In the rows, zero is written as 128.
Turns, then the turns between two rows, first turn first; the first pair answered
fif (before |-> after):
111 156 144 179 150 139 100 163 101 146 146 142 103 141 117  82 127  62  67 126 122  90  97 177 164 |-> 120 170 125 146 138 117 148 177  92 126 152 187 113 132 142 157 112  73  70 179 143  74 138 149 129
139 132 113 102 120 108 159 141 119 126 115 127 126 107 132 124 108 111 116 124 158 106 122 133 138 |-> 141 114 112 110 112 108 173 135 117 125 120 125 138 122 133 147 118 146 129 138 152 123 148 123 121
148 111  91 128 121 122 166 174 106 119 120 108 179 112 152 172 128 178 129 129 155 129 151 101  91 |-> 140  87 104 153 127 139 134 158 112 134 117  62 172 130 132 128 156 187 139  93 130 156 142 116 109
Kido (before |-> after):
129 146 129 120 128 120 133 140 118 126 124 141 128 111 148 133 106 113 118 142 161 110 115 128 123 |-> 136 128 129 134 128 125 140 148 114 130 117 118 136 128 144 118 120 137 139 134 174 123 124 126 107
116 126 124 130 146 115 128 120 135 118 123 139 120 140 121 154 129 131 124 121 130 132 138 124 128 |-> 120 117 126 132 145 119 126 120 127 124 116 128 122 138 121 147 134 138 134 119 128 141 143 124 126
130 123 124 135 120 140 123 131 122 130 122 125 140 142 119 123 128 163 157 133 141 139 155 109 118 |-> 119 126 135 139 132 146  97 117 132 138 134 123 126 135 109  94 134 139 139 116 118 138 127 127 140
121 130 120 118 134 105 122 172 138 142 117 124 132 102 126 133 128 140  89 135 149 133 141 119 103 |-> 114 116 119 130 138 110 115 165 136 150 107 105 136 108 122 112 140 149 100 123 146 141 141 124 107
lif (before |-> after):
116 125 124 121 131 125 126 115 141 120 132 136 125 139 133 170 133 138 118 161 133 122 139 125 120 |-> 122 139 127 118 130 126 126 118 144 121 135 137 120 125 143 165 127 119 108 160 139 116 135 134 126
129 159 133 129 146 126 107 124 131 145 127 106 112 123 112  76 127  85 126 106 138 110  82 151 151 |-> 139 147 122 136 148 123 124 144 115 145 106  84 125 125 110  67 130 111 148 100 161 121 100 141 123
131 146 104 137 127 125 129 127 127 109 142 154 124 121 135 152 141 124 103 156  78 138 129 103 120 |-> 138 154 101 138 130 115 126 138 123 113 139 161 126 108 132 139 134 103  96 155  94 129 119 110 118
 98 146 110 133 130 132 111 189 101 141 187 129  87  95 152 108  82 112 128 138 174  91 122 116 131 |-> 112 124 103 144 121 135 125 197  90 142 162 111 105 118 145 107  94 152 159 136 185 112 149 101 103
seda (before |-> after):
109 104 126 112 122 118 147 142 128 110 132 150 147 144 144 179 131 150 135 186  92 139 165 108 106 |->  94 104 136 116 125 128 127 118 140 113 147 147 142 149 139 166 140 135 124 179  61 147 149 121 124
131 110 131 160 127 133 128 133 130 153 107  90 143 163 114 106 154 150 163  98 133 151 132 125 129 |-> 148 122 115 145 125 117 163 155 117 135 102 120 151 149 133 142 130 148 163 124 164 132 148 112  96
114 135 125 123 143 142  99 135 120 139 133 145 120 116 128 150 130 109  89 156 140 101 108 113 150 |-> 112 124 132 136 145 146  87 128 129 146 127 127 116 120 115 123 146 111  98 136 128 109 101 117 157

Between the rows of a pair lie 2 to 3 turns.
149 133 132 146 130 136 100 137 107 142  93  83 134 114 100  49 126 115 135  85 158 122  84 153 133 |-> 125 148 147 128 132 143  73 108 133 145 130 127 113  98 108  81 121  84  96 104 116 113  63 162 163
lif Kido
136 136 128 125 128 117 120 157  93 153 107 132  99 124 136 110  85  84 111 155 173 116 110 124 127 |-> 119 136 134 112 128 128 123 125 108 150 132 166  98 132 145 164  95 105  90 186 126 126 125 114 131
fif seda
132 119 128  91 122 119 147 104 135 119 156 157 147 161 149 209 152 189 124 178 101 139 178 103  88 |-> 105 116 155 111 130 143  97  63 169 138 175 141 117 161 126 162 168 164 105 147  39 152 137 131 153
seda seda Kido
127 171 101 112 100 110 134  81 127 111 174 165 124  93 155 155 129  83  85 123 142 111  96 159 148 |-> 117 138 117 131  99 130 120  46 142 119 187 141 130 124 143 166 167 131  98 116  88 155 123 154 151
fif seda
107  92 126 145 124 144 124  78 155 148 128  91 127 172 131 130 188 189 133 120  86 166 126 114 128 |-> 123 156 100  92 125 104 159 118 140 119 142 188 116 113 173 194 121 115  90 168 143  92 112 103 114
fif fif fif
147 126 124 146 119 145 103 142 127 135 112 109 121 120 120  56 127 106 136  92 158 118  90 138 144 |-> 167 133 102 122 113 123 146 167 112 116 109 138 136 120 141 111 108 121 141 128 190 104 129 110  99
seda fif
121 142 110 120 103 104 137 170 130 130 108 115 125 114 152 107  68 101 108 107 149 107 112 138 121 |->  99 107 124 123  96 125 131 119 150 127 136 106 135 152 147 160 114 168 119 125  78 159 157 118 112
fif fif lif
